In the data rows, 128 means zero.
Some points:
148 106 161 147 152 124 160 155 140 125 134 108 119 186 142 122 128 107 75 145 185 108 161 146 138 131 159 168 143 134 121 147 115 148 118 129 179 128 151 128 122 84 129 117 106 140 121 105
109 149 131 111 118 129 130 145 95 106 147 109 127 113 108 81 119 80 109 123 122 115 106 134 113 109 127 123 143 136 149 144 166 179 153 171 99 102 136 94 115 129 143 167 127 129 192 95
112 147 159 130 117 136 141 97 134 126 141 147 130 121 160 133 139 151 117 111 142 94 97 186 130 137 101 118 114 123 137 126 133 101 122 98 158 89 83 149 145 81 89 133 141 126 187 143
127 109 152 123 122 91 120 127 62 180 114 128 123 139 149 90 130 106 147 148 105 133 104 136 155 125 122 192 150 154 129 104 145 111 144 149 129 117 93 159 142 157 126 117 136 135 135 150
149 124 132 120 112 133 177 133 80 128 109 134 150 152 159 169 107 103 134 130 146 161 111 128 162 144 109 94 97 115 121 181 110 168 122 123 97 148 144 122 142 146 105 156 112 176 135 171
158 137 161 113 121 138 124 107 131 130 158 157 129 142 85 137 129 121 147 134 154 140 111 146 137 104 139 134 162 104 117 116 96 116 165 128 121 181 140 114 124 118 113 130 207 73 166 146
123 149 161 166 111 102 140 121 132 86 124 121 104 139 95 161 86 127 132 190 122 152 87 108 129 103 133 127 171 125 160 91 149 131 129 87 131 94 136 121 107 125 105 145 96 143 89 130
133 128 91 123 71 75 135 146 161 123 133 151 169 136 134 107 142 123 134 169 143 142 161 145 144 97 127 132 90 95 103 105 146 111 115 136 128 119 104 126 67 143 128 124 94 103 126 145
136 127 147 175 178 141 107 158 164 133 140 179 116 150 117 138 169 101 116 134 135 132 106 110 128 121 88 110 105 133 134 108 128 116 146 134 147 171 105 85 117 161 146 152 90 145 150 112
108 165 108 130 88 109 143 143 96 110 137 103 133 161 134 135 168 145 102 119 71 109 117 107 154 157 128 142 147 98 135 157 108 113 143 83 119 137 96 107 106 122 180 133 159 149 124 101
130 113 105 144 140 143 138 109 133 181 126 131 106 167 124 162 88 180 110 128 116 112 152 144 139 171 122 124 157 124 136 93 103 113 138 180 130 114 143 121 102 152 177 162 127 131 133 148
134 119 132 85 144 91 91 88 124 118 93 141 92 166 139 121 129 132 138 117 124 113 98 112 131 136 115 134 67 126 162 140 130 180 122 120 129 126 127 104 83 118 148 126 164 123 86 132
133 134 103 152 171 114 115 134 95 87 145 111 154 133 120 108 165 146 106 146 135 141 123 133 110 182 155 112 99 91 136 83 143 138 164 115 116 126 156 149 165 125 151 119 122 121 134 184
128 113 127 119 146 148 149 142 108 170 136 88 124 126 97 115 173 165 139 85 161 132 83 76 140 119 141 120 142 112 145 122 166 132 76 120 143 151 134 155 81 136 95 154 120 105 134 141
74 94 85 137 110 106 139 119 136 145 192 127 78 128 120 152 136 134 155 138 132 129 148 124 115 100 111 161 126 131 142 147 123 145 150 143 106 160 118 141 173 97 110 128 103 97 142 122
127 140 140 83 129 141 142 134 155 134 179 168 135 150 164 125 150 147 92 107 125 144 108 138 89 88 149 114 157 164 155 159 132 122 127 127 115 97 127 125 110 154 144 91 111 122 99 167
147 74 135 169 120 157 115 105 116 114 120 128 163 154 112 121 118 101 117 126 113 79 122 102 77 103 153 112 112 155 96 131 122 95 132 135 69 127 75 152 103 102 114 142 137 137 102 131
149 130 143 156 129 95 130 123 125 123 142 120 92 123 112 101 151 171 136 146 119 155 168 171 145 92 117 89 117 158 131 162 149 105 125 138 115 161 173 172 121 124 138 129 162 181 133 107
145 177 121 97 183 112 151 163 141 164 130 124 114 114 138 119 134 121 168 146 111 118 134 166 103 148 132 126 135 136 110 120 94 135 147 119 97 136 112 118 109 111 57 137 124 135 88 93
72 136 104 138 141 142 111 135 103 100 112 156 156 143 148 174 158 93 184 105 133 164 126 137 138 118 139 120 153 137 120 120 107 130 104 157 152 111 161 160 111 85 155 120 134 119 121 111
145 106 156 138 112 98 110 149 126 92 96 94 147 123 72 139 139 144 154 74 137 132 130 147 129 147 116 130 115 149 190 128 99 93 111 155 94 115 112 83 157 108 105 92 97 96 113 132
128 149 104 126 122 168 140 162 145 79 140 84 94 135 145 140 109 120 139 157 131 83 82 127 162 114 115 134 97 130 92 139 136 100 107 166 136 126 130 134 140 169 132 109 154 85 107 131
148 125 125 164 147 145 109 126 127 140 120 168 113 124 133 127 133 158 131 102 133 149 125 135 162 114 158 174 118 108 102 175 162 116 155 103 102 76 145 125 169 132 117 163 111 80 113 98
138 183 153 117 108 152 124 68 145 161 167 101 123 150 167 117 120 101 130 113 142 176 145 119 137 148 115 112 99 120 117 92 156 113 114 141 97 129 136 133 132 104 135 113 129 159 94 100
96 129 151 141 76 142 123 137 131 140 127 156 118 116 129 116 130 149 177 128 155 86 114 137 141 174 205 101 113 127 122 118 127 158 146 134 145 144 131 110 138 155 141 98 113 160 132 108
133 144 133 135 88 133 132 120 125 109 109 130 135 104 146 141 134 119 140 130 139 151 162 99 65 182 115 170 115 160 147 155 175 99 140 142 171 143 142 103 131 148 108 170 156 127 129 144
142 103 131 99 146 152 111 181 152 126 136 116 129 127 166 115 80 135 181 144 144 135 141 105 120 136 129 144 139 126 156 127 110 85 119 86 113 112 147 149 118 111 172 133 120 148 185 125
115 182 108 168 130 177 136 121 103 135 122 178 134 119 92 77 84 135 112 134 111 136 118 146 100 142 109 167 116 135 142 153 105 143 91 132 131 155 128 152 127 130 122 93 118 117 136 146
134 150 116 96 140 137 132 142 133 106 122 129 127 101 122 138 96 103 121 99 150 120 161 145 161 117 143 103 145 139 165 113 153 132 183 113 166 166 81 174 141 130 159 156 115 119 94 146
167 141 133 113 122 142 71 136 129 135 158 121 180 97 123 183 142 166 116 158 130 129 131 120 126 131 108 166 105 166 115 111 99 177 119 126 139 130 127 141 123 140 145 133 120 148 150 104
159 119 101 146 142 140 107 97 172 148 108 96 112 121 111 172 140 96 135 139 132 153 112 157 91 141 133 124 166 77 129 165 137 152 120 132 151 96 98 153 131 163 133 98 141 152 150 123
113 118 154 157 110 88 139 125 154 143 136 105 120 62 131 90 154 90 111 106 153 133 121 117 121 155 101 125 133 145 88 132 65 135 119 108 138 101 144 137 132 153 167 156 134 93 112 144
136 105 99 132 133 145 117 83 134 134 102 97 148 111 175 96 130 138 122 173 121 145 123 166 136 111 154 112 172 159 137 134 123 138 91 123 125 171 125 72 156 107 138 153 111 92 134 146
94 126 141 166 161 94 114 178 142 143 132 132 151 118 147 151 79 128 94 116 120 150 155 99 126 115 169 105 110 134 136 124 144 153 111 139 109 123 108 131 126 147 118 109 189 108 143 133
123 99 82 98 95 121 131 134 105 135 98 141 97 84 109 130 107 110 74 97 136 154 88 149 102 93 156 142 91 115 106 83 117 74 129 109 127 140 146 110 133 110 118 116 130 166 118 112
109 145 91 109 119 127 140 135 168 175 91 134 175 149 102 140 153 133 130 161 147 91 107 124 123 135 108 100 134 166 143 130 145 132 150 109 118 111 174 137 182 124 133 127 156 131 107 109
114 113 139 90 124 113 143 88 123 100 93 156 110 107 148 132 143 129 79 160 118 124 149 89 139 168 133 101 127 105 146 125 103 110 108 153 106 135 116 170 137 154 88 135 115 90 143 74
125 91 168 121 138 129 155 137 121 149 129 118 158 117 132 148 96 123 138 117 65 117 121 162 99 124 89 117 113 92 107 133 175 128 130 122 149 150 166 135 113 120 163 104 95 72 110 97
119 139 118 119 129 128 129 109 131 116 75 79 115 167 110 114 114 147 134 102 84 166 128 81 111 95 139 104 106 170 83 122 93 137 172 114 168 126 103 123 139 133 98 100 90 113 165 125
93 109 155 73 149 165 135 140 171 126 132 119 128 109 75 135 138 134 128 144 95 147 153 131 180 176 154 148 125 137 98 135 150 125 111 143 125 117 111 109 107 104 135 139 135 167 107 167
135 175 130 114 150 99 117 99 108 127 113 143 103 104 114 152 128 99 143 119 115 52 176 101 114 91 149 128 120 115 112 132 140 117 85 113 119 123 141 106 136 134 156 130 112 146 155 162
152 112 135 134 81 164 123 178 150 123 119 137 100 143 145 123 155 128 132 94 79 116 158 128 113 115 107 134 160 100 130 84 114 176 98 120 134 130 147 147 170 136 104 158 146 141 116 136
172 125 89 136 129 102 106 128 109 107 128 148 115 100 145 131 108 138 107 93 145 102 131 99 157 149 87 116 184 149 87 125 157 151 131 144 127 121 124 103 114 85 116 56 126 135 134 137
97 103 132 105 134 137 58 122 81 138 149 121 147 131 115 89 99 126 119 138 145 130 163 120 129 107 101 95 137 87 131 152 95 94 133 118 168 94 135 99 132 147 80 131 127 138 94 121
131 98 120 143 172 136 198 82 143 90 142 129 168 97 146 93 127 154 159 115 139 111 143 109 138 95 102 155 134 101 140 115 113 133 145 126 119 131 126 121 131 147 124 109 150 188 121 104
There is one direction along which these points spread out most. Take the direction at right angles to it along which they spread out most. Then take the direction at right angles to both along which they spread out most. Go by this last direction. Where along it does each point below lie, from 0 to 99? 50 is the average, and the first point above lies past it. One standard deviation of the points above along it is 16.
130 113 105 144 140 143 138 109 133 181 126 131 106 167 124 162 88 180 110 128 116 112 152 144 139 171 122 124 157 124 136 93 103 113 138 180 130 114 143 121 102 152 177 162 127 131 133 148 40
128 149 104 126 122 168 140 162 145 79 140 84 94 135 145 140 109 120 139 157 131 83 82 127 162 114 115 134 97 130 92 139 136 100 107 166 136 126 130 134 140 169 132 109 154 85 107 131 35
123 149 161 166 111 102 140 121 132 86 124 121 104 139 95 161 86 127 132 190 122 152 87 108 129 103 133 127 171 125 160 91 149 131 129 87 131 94 136 121 107 125 105 145 96 143 89 130 53
167 141 133 113 122 142 71 136 129 135 158 121 180 97 123 183 142 166 116 158 130 129 131 120 126 131 108 166 105 166 115 111 99 177 119 126 139 130 127 141 123 140 145 133 120 148 150 104 34
127 140 140 83 129 141 142 134 155 134 179 168 135 150 164 125 150 147 92 107 125 144 108 138 89 88 149 114 157 164 155 159 132 122 127 127 115 97 127 125 110 154 144 91 111 122 99 167 60
158 137 161 113 121 138 124 107 131 130 158 157 129 142 85 137 129 121 147 134 154 140 111 146 137 104 139 134 162 104 117 116 96 116 165 128 121 181 140 114 124 118 113 130 207 73 166 146 50
109 145 91 109 119 127 140 135 168 175 91 134 175 149 102 140 153 133 130 161 147 91 107 124 123 135 108 100 134 166 143 130 145 132 150 109 118 111 174 137 182 124 133 127 156 131 107 109 44
96 129 151 141 76 142 123 137 131 140 127 156 118 116 129 116 130 149 177 128 155 86 114 137 141 174 205 101 113 127 122 118 127 158 146 134 145 144 131 110 138 155 141 98 113 160 132 108 39
149 130 143 156 129 95 130 123 125 123 142 120 92 123 112 101 151 171 136 146 119 155 168 171 145 92 117 89 117 158 131 162 149 105 125 138 115 161 173 172 121 124 138 129 162 181 133 107 90
152 112 135 134 81 164 123 178 150 123 119 137 100 143 145 123 155 128 132 94 79 116 158 128 113 115 107 134 160 100 130 84 114 176 98 120 134 130 147 147 170 136 104 158 146 141 116 136 40
